Families of rows that turns and mirrors carry onto each other, the same ones carrying the whole set onto itself: the rest of each named row's family, in list order:
5 families of 4 rows:
N: [ 1.84  0.33 -1.66 -0.18  0.18  1.29  3.36  1.78 -1.11  0.87 -0.29  0.64
  1.85 -1.82  0.50]
S: [-1.76  0.07 -0.61  0.46  0.85 -4.11 -0.58 -1.15  0.44 -1.92  0.14 -1.33
  1.42  1.40  1.94]
L: [-1.46 -0.08 -1.20  0.65  2.03 -3.34 -0.67 -1.80  0.74 -2.05 -0.57 -1.75
  1.05  1.20  1.24]
Z: [-0.80 -0.14  0.80 -0.50 -1.36 -0.34 -1.34 -0.47 -2.80 -0.72 -0.96 -1.61
 -0.24  0.01 -2.35]
Y: [-1.81 -0.42 -0.86  0.54  1.27 -3.77 -0.67 -0.94  1.21 -2.46 -0.61 -2.05
  0.99  0.84  1.39]
F: [ 1.28 -0.62 -0.12  1.54  1.26 -0.76  1.42 -0.50  2.81  0.68  1.59  2.96
 -1.74 -0.24  1.01]
R: [ 1.19  0.70 -1.61 -0.10 -0.45  2.32  2.68  1.90 -1.39  1.54 -0.11  1.52
  1.60 -1.32  1.07]
T: [-1.08 -0.24  0.72 -0.05 -1.01 -0.26 -0.95 -0.01 -2.35 -0.40 -2.24 -1.29
 -0.29 -0.47 -2.86]
U: [ 0.56  0.65 -1.50  0.57 -1.45  2.02  3.24  1.55 -1.46  1.09 -0.18  1.49
  1.73 -1.42  0.69]
C: [-1.52 -0.83 -0.77 -0.50  2.16 -3.74 -0.60 -1.52  1.22 -2.35 -0.05 -1.64
  0.39  0.70  1.37]
V: [ 1.53  0.45 -1.40  0.52 -0.37  1.25  2.35  2.13 -2.14  1.65 -0.03  1.21
  1.77 -1.64  1.34]
Q: [ 1.02 -0.71  0.42  2.01  1.45 -0.80  2.34 -0.10  3.13 -0.02  1.51  2.91
 -1.24 -0.25  0.39]
J: [ 0.38 -1.15  0.80  1.93  2.03 -0.65  1.20 -0.80  3.16  0.09  1.61  2.70
 -1.52 -0.04  0.73]
B: [-1.09  0.12  1.42 -0.04 -1.90 -0.57 -1.33  0.15 -2.61 -0.50 -1.32 -1.92
  0.35 -0.58 -1.84]
G: [-0.29 -0.01  1.28  0.08 -1.99  0.22 -0.61 -0.13 -2.55 -0.01 -1.54 -1.33
 -0.64 -0.21 -2.73]
X: [ 1.41  0.92 -2.11  0.18 -0.83  1.55  2.83  1.52 -1.85  1.29 -1.02  0.24
  1.71 -1.44  1.10]
K: [-0.68 -0.18  1.05 -1.18 -1.56 -1.14 -0.77 -0.29 -2.74 -0.74 -1.95 -0.75
 -0.58 -0.40 -2.36]
P: [ 0.02 -0.04  0.25  1.64  0.96 -0.06  2.35 -0.72  3.57  0.34  1.75  2.11
 -1.52 -0.34  0.63]
E: [ 1.28 -0.72 -0.24  0.83  1.97 -0.87  2.49 -0.58  3.06 -0.24  1.71  2.92
 -0.84 -0.48  0.63]
D: [-1.68 -0.66 -1.22  0.92  2.65 -3.45 -0.64 -1.29  1.14 -1.99  0.02 -1.25
  1.32  0.46  2.33]

Which other rows belong to the same family as D? J, G, X

Families of rows that turns and mirrors carry onto each other, the same ones carrying the whole set onto itself: the rest of each named row's family, in list order:
4 families of 4 rows:
kibez: [ 0.55  0.89  1.64  2.44 -2.08  3.55 -0.58  0.31  1.33 -0.06  0.46 -0.03
  0.62 -3.19 -2.26 -0.81 -0.31 -0.26  0.45  0.14 -1.04  1.87 -0.54 -1.23
 -3.26 -1.54  0.45 -0.26 -0.40 -2.76  0.13 -1.11 -3.27  0.51  0.79 -1.76
  1.07  1.95]
Zito: [ 0.42  0.12 -0.83  0.59 -0.27  2.76 -2.30  1.24  0.50 -1.44  1.32 -1.28
  0.58  1.34 -1.66  3.22 -0.64  4.24 -0.90  0.61 -1.14  0.66 -1.29 -1.26
  0.39  0.00  0.65  0.17 -1.07  0.67 -0.92 -0.67  1.75  2.50 -2.09 -2.62
  2.36 -0.08]
tupo: [ 0.14  0.90 -0.17  1.29 -2.21 -0.95 -0.83  1.71  0.81  0.87 -1.09  1.15
 -0.32  0.52  0.91  1.55 -1.11 -1.57  0.90 -1.82  0.64 -1.75  0.58  2.14
  1.68  2.60 -1.05  1.42  0.76  1.64  3.85  1.92 -0.77 -1.94 -1.88  0.61
  1.22 -0.53]
dovi: [-0.16  2.05 -0.56  0.50 -1.94 -0.19 -0.81  3.26 -0.30  2.26 -1.79  0.11
  0.05  0.05  1.09  1.74  1.01  0.04  0.05 -2.54  0.77 -1.46  0.91  2.37
  0.96  1.44 -0.24  1.19  1.63  2.69  1.67  1.36 -1.44 -2.96 -0.74  0.86
  0.97 -1.65]
nupag: [ 0.68 -2.21 -1.89  1.27  0.58 -1.88  0.73  0.33 -1.61 -0.59 -0.21  2.48
  0.24  0.09  0.77 -0.98  2.11 -1.71 -1.21 -1.50  1.10  0.98  2.44 -3.84
  2.52 -1.93 -0.61  2.30 -0.37 -1.71  0.28  0.77  0.27 -1.96  1.29 -1.32
 -0.45 -0.84]
tid: [ 0.11 -1.44 -1.13 -0.72  0.61 -1.64  0.20  1.60 -1.77  0.67 -2.41  1.43
  0.24 -1.29  1.72 -1.18  3.10 -1.76 -2.17 -0.60  1.02  0.48  2.55 -2.93
  2.05 -1.36 -0.10  1.45 -0.82 -0.24 -1.86  0.59 -0.31 -1.03  1.30 -0.25
 -0.32 -1.70]
pivu: [ 1.33  1.57  1.62  0.97 -1.34  2.55 -0.56 -1.31  1.34  0.06  1.30  0.85
  1.56 -1.57 -1.11 -1.09 -1.41 -2.09  0.50  0.82 -1.26  0.34  0.39 -0.43
 -3.55 -1.49  1.26 -0.34  0.04 -2.38 -1.17 -0.30 -3.31  1.04  0.97 -0.99
  0.67  1.94]
zovo: [ 1.21  0.34  2.61  2.38 -1.20  1.83 -0.87 -0.10  1.60  1.54  1.26 -0.66
  1.81 -1.72 -1.56 -0.21 -0.80 -0.58 -1.29  0.65 -0.73  1.41 -1.08 -2.38
 -3.64 -0.69  1.72  0.07 -1.27 -1.13 -0.71  0.67 -2.53  1.77  2.27 -1.38
  1.65  1.84]
Zozu: [-0.05  0.46 -0.46 -0.06 -1.58 -2.20 -0.21  2.13  0.83  2.26  0.28  0.87
  0.06 -0.17  0.44  1.81 -0.54 -2.05  1.02 -0.72  0.86 -0.85  0.37  2.00
  0.84  0.86 -0.91  0.84  1.04  3.72  2.70  2.03 -0.64 -2.13 -1.11  1.55
  1.36 -2.07]
ritul: [ 0.40  0.57  2.24  1.69 -1.78  1.46 -0.62  0.24  1.26 -1.03  1.41  0.28
  1.72 -1.68 -2.66 -0.02 -0.11  0.42 -0.14  1.60 -1.40  1.68 -0.18 -1.80
 -3.27 -2.13  1.56 -0.02 -1.12 -2.93 -0.65 -0.32 -4.14  1.07  1.58 -1.54
  1.21  0.79]
nal: [-0.69  1.09  0.16 -0.11 -0.72 -1.80 -0.97  2.72  1.34  1.76 -0.78  1.18
 -1.33  0.58  0.52  1.64  0.37 -0.69  0.15 -1.50  0.75 -0.30  0.44  1.97
  1.78  1.95 -2.15  1.98  1.59  2.58  2.20  1.25 -1.22 -2.13 -1.13  0.90
  1.85 -3.15]
gevo: [-0.34  0.22 -0.83 -0.05  0.40  2.99 -1.17 -0.11  0.77 -1.02  1.72 -1.20
  0.09  1.55 -2.22  2.12 -0.06  4.64 -0.96  1.51 -1.00 -0.34 -1.19  0.37
 -0.24  0.40 -0.69 -0.14 -2.41 -0.19  0.76 -0.18 -0.41  3.36 -1.85 -1.87
  2.28 -1.24]
gida: [-0.26 -1.23 -1.29  0.12  0.77 -3.11  1.04  0.81 -1.26  0.27 -0.74  1.64
  0.42 -0.26  1.98 -0.94  2.65 -1.83 -0.56 -2.34  0.04  0.44  1.97 -3.42
  1.17 -1.75 -1.41  2.38 -0.02 -0.33 -1.46  0.25 -2.24 -1.82  0.73 -1.54
 -0.33 -2.19]
taf: [ 0.19 -2.41 -2.59  0.73  2.08 -2.23  0.43  0.18 -1.18 -0.04 -0.36  1.32
 -0.83 -1.36  1.09 -0.55  2.32 -1.51 -0.07 -1.75 -0.24  0.45  2.04 -3.56
  1.80 -2.22  0.10  1.49  0.32  0.47 -1.04  0.55 -0.55 -2.71  0.17 -1.08
 -0.47 -1.74]
gelal: [ 0.99  0.44 -1.95 -0.40  0.89  3.97 -1.69 -0.07 -0.15 -0.86  2.66  0.29
  0.11  2.05 -1.82  1.95 -0.51  3.79 -0.31  1.63 -0.13 -0.07  0.51  0.57
  0.51 -0.61 -0.84  0.39 -0.46 -0.22 -0.42 -0.93  1.90  2.52 -1.41 -1.49
  2.03 -1.01]
mafu: [-0.42  0.18 -1.29 -0.37 -0.96  3.70 -0.73  0.37 -0.26 -0.26  1.98 -0.68
  0.78  0.73 -1.74  1.77 -0.90  4.19 -0.59  1.85  0.84  0.52 -0.96 -0.46
  0.39 -0.36 -1.80 -0.03 -2.55 -0.34  0.44 -1.34  1.36  3.23 -1.80 -2.16
  1.18 -1.02]

Which other rows belong to the same family as zovo? Zito, dovi, tid
Which other rows belong to the same family as gevo? ritul, nal, gida
Which other rows belong to the same family as kibez? Zozu, taf, mafu

Families of rows that turns and mirrors carry onto each other, the same ones carrying the whole set onto itself: the rest of each named row's family, in list order:
6 families of 5 rows:
rugu: [-2.01  0.24 -0.82 -1.79 -1.24  1.90  1.08 -0.35 -0.18  0.67 -0.34]
murad: [-1.21  0.59 -0.69 -2.07 -1.84  2.20 -0.21 -0.76  0.03  1.13 -0.32]
rami: [ 3.42  1.07  0.16  1.31  0.79 -0.47 -1.56 -3.05  1.31 -0.49 -0.84]
Golu: [ 1.26 -0.81  1.80  1.20 -0.95  2.88 -1.63  2.29 -0.89  1.05  1.40]
dil: [ 0.70 -1.16  2.07  1.75 -0.88  1.92 -1.47  1.60 -0.82  0.81  2.48]
fiti: [ 3.28 -1.21 -1.06 -0.76  2.08  0.05  2.52 -0.97 -0.86  1.70  0.79]
vadop: [ 1.94 -1.73 -0.32  0.49  1.53  0.03  3.43 -1.17 -0.79  1.89  0.50]
dirof: [ 0.72 -1.13  1.85  1.09 -0.64  1.28 -1.82  2.52 -1.23  0.92  2.10]
Puzol: [ 2.27 -1.69 -1.41 -0.23  1.26  0.22  3.37 -0.59 -1.32  1.85 -0.43]
Besod: [ 1.67  0.92 -0.41  1.77  0.68  0.31 -0.28  2.12 -2.69 -2.91 -0.81]
Zedu: [ 1.58  1.01 -0.32  1.87  0.41 -1.58  0.15  1.91 -1.31 -3.06 -0.17]
marit: [ 1.10 -0.26  2.08  0.69 -0.18  2.55 -1.71  1.73 -1.05  1.03  2.61]
Vebav: [ 1.95 -1.97 -1.09 -0.47  1.93 -0.43  2.73 -1.21 -1.37  1.87 -0.02]
gugek: [-1.70  0.89 -0.91 -2.23 -1.02  1.84  0.47 -1.01 -0.72  0.14  0.27]
Til: [ 1.43  1.16 -0.21  1.46  0.35 -1.09 -0.76  1.53 -2.10 -3.13 -0.99]
buko: [ 2.26 -2.10 -1.15  0.22  1.95 -0.37  2.88 -1.05 -1.07  1.55  1.13]
Vebik: [ 2.20  0.51 -1.15  1.57  0.24 -0.26 -0.92  2.16 -1.55 -2.74 -1.48]
fad: [ 1.44 -0.93  1.31  1.44 -1.04  1.20 -1.57  2.84 -0.66  1.04  2.22]
Dakek: [ 2.91  0.52  1.40  1.72  0.86 -0.61 -1.04 -3.42  0.36 -0.19 -0.83]
zatol: [ 2.82 -2.15 -1.66  0.19  2.43 -0.08  1.82 -1.05 -0.63  1.78  0.49]
rerem: [ 2.59  0.68  0.57  2.12  0.89  0.59 -1.62 -3.20  0.58 -0.80 -1.43]
nilu: [ 1.93  1.85 -0.72  1.13 -0.11 -0.99 -0.35  1.39 -1.68 -3.01 -0.88]
lalib: [ 2.29  1.45  1.37  1.77  0.65 -0.64  0.04 -3.44  0.94 -0.75 -0.51]
Rado: [ 0.26 -0.82  1.75  1.66 -1.24  1.34 -1.61  2.11  0.28  0.64  2.21]
sizuv: [-0.90  0.87 -1.60 -2.83 -0.20  1.87  0.11 -0.91 -0.57  0.55  0.40]
selib: [-0.51  1.11 -0.55 -2.75 -0.74  2.63  0.70 -0.60 -0.96  0.75 -0.11]
lorul: [ 2.25  0.71  0.82  1.87  0.40 -0.23 -1.06 -3.79  0.89 -0.62 -0.55]
Piz: [ 3.39  0.93  1.43  1.91  0.48  0.03 -0.38 -3.37  0.70  0.15 -0.43]
mipuf: [-1.53  0.30 -0.34 -2.59 -0.98  1.84 -0.19 -0.83 -0.64  1.04  0.03]
falib: [ 1.29  0.56 -0.88  1.84  0.31 -0.86  0.08  1.80 -2.08 -3.19 -0.85]

Which other rows belong to the same family as lorul? dil, gugek, buko, falib
Which other rows belong to the same family as Golu? rami, fiti, Vebik, selib
Which other rows belong to the same family as Besod? marit, zatol, rerem, sizuv
Which other rows belong to the same family as Vebav? dirof, Til, Dakek, mipuf

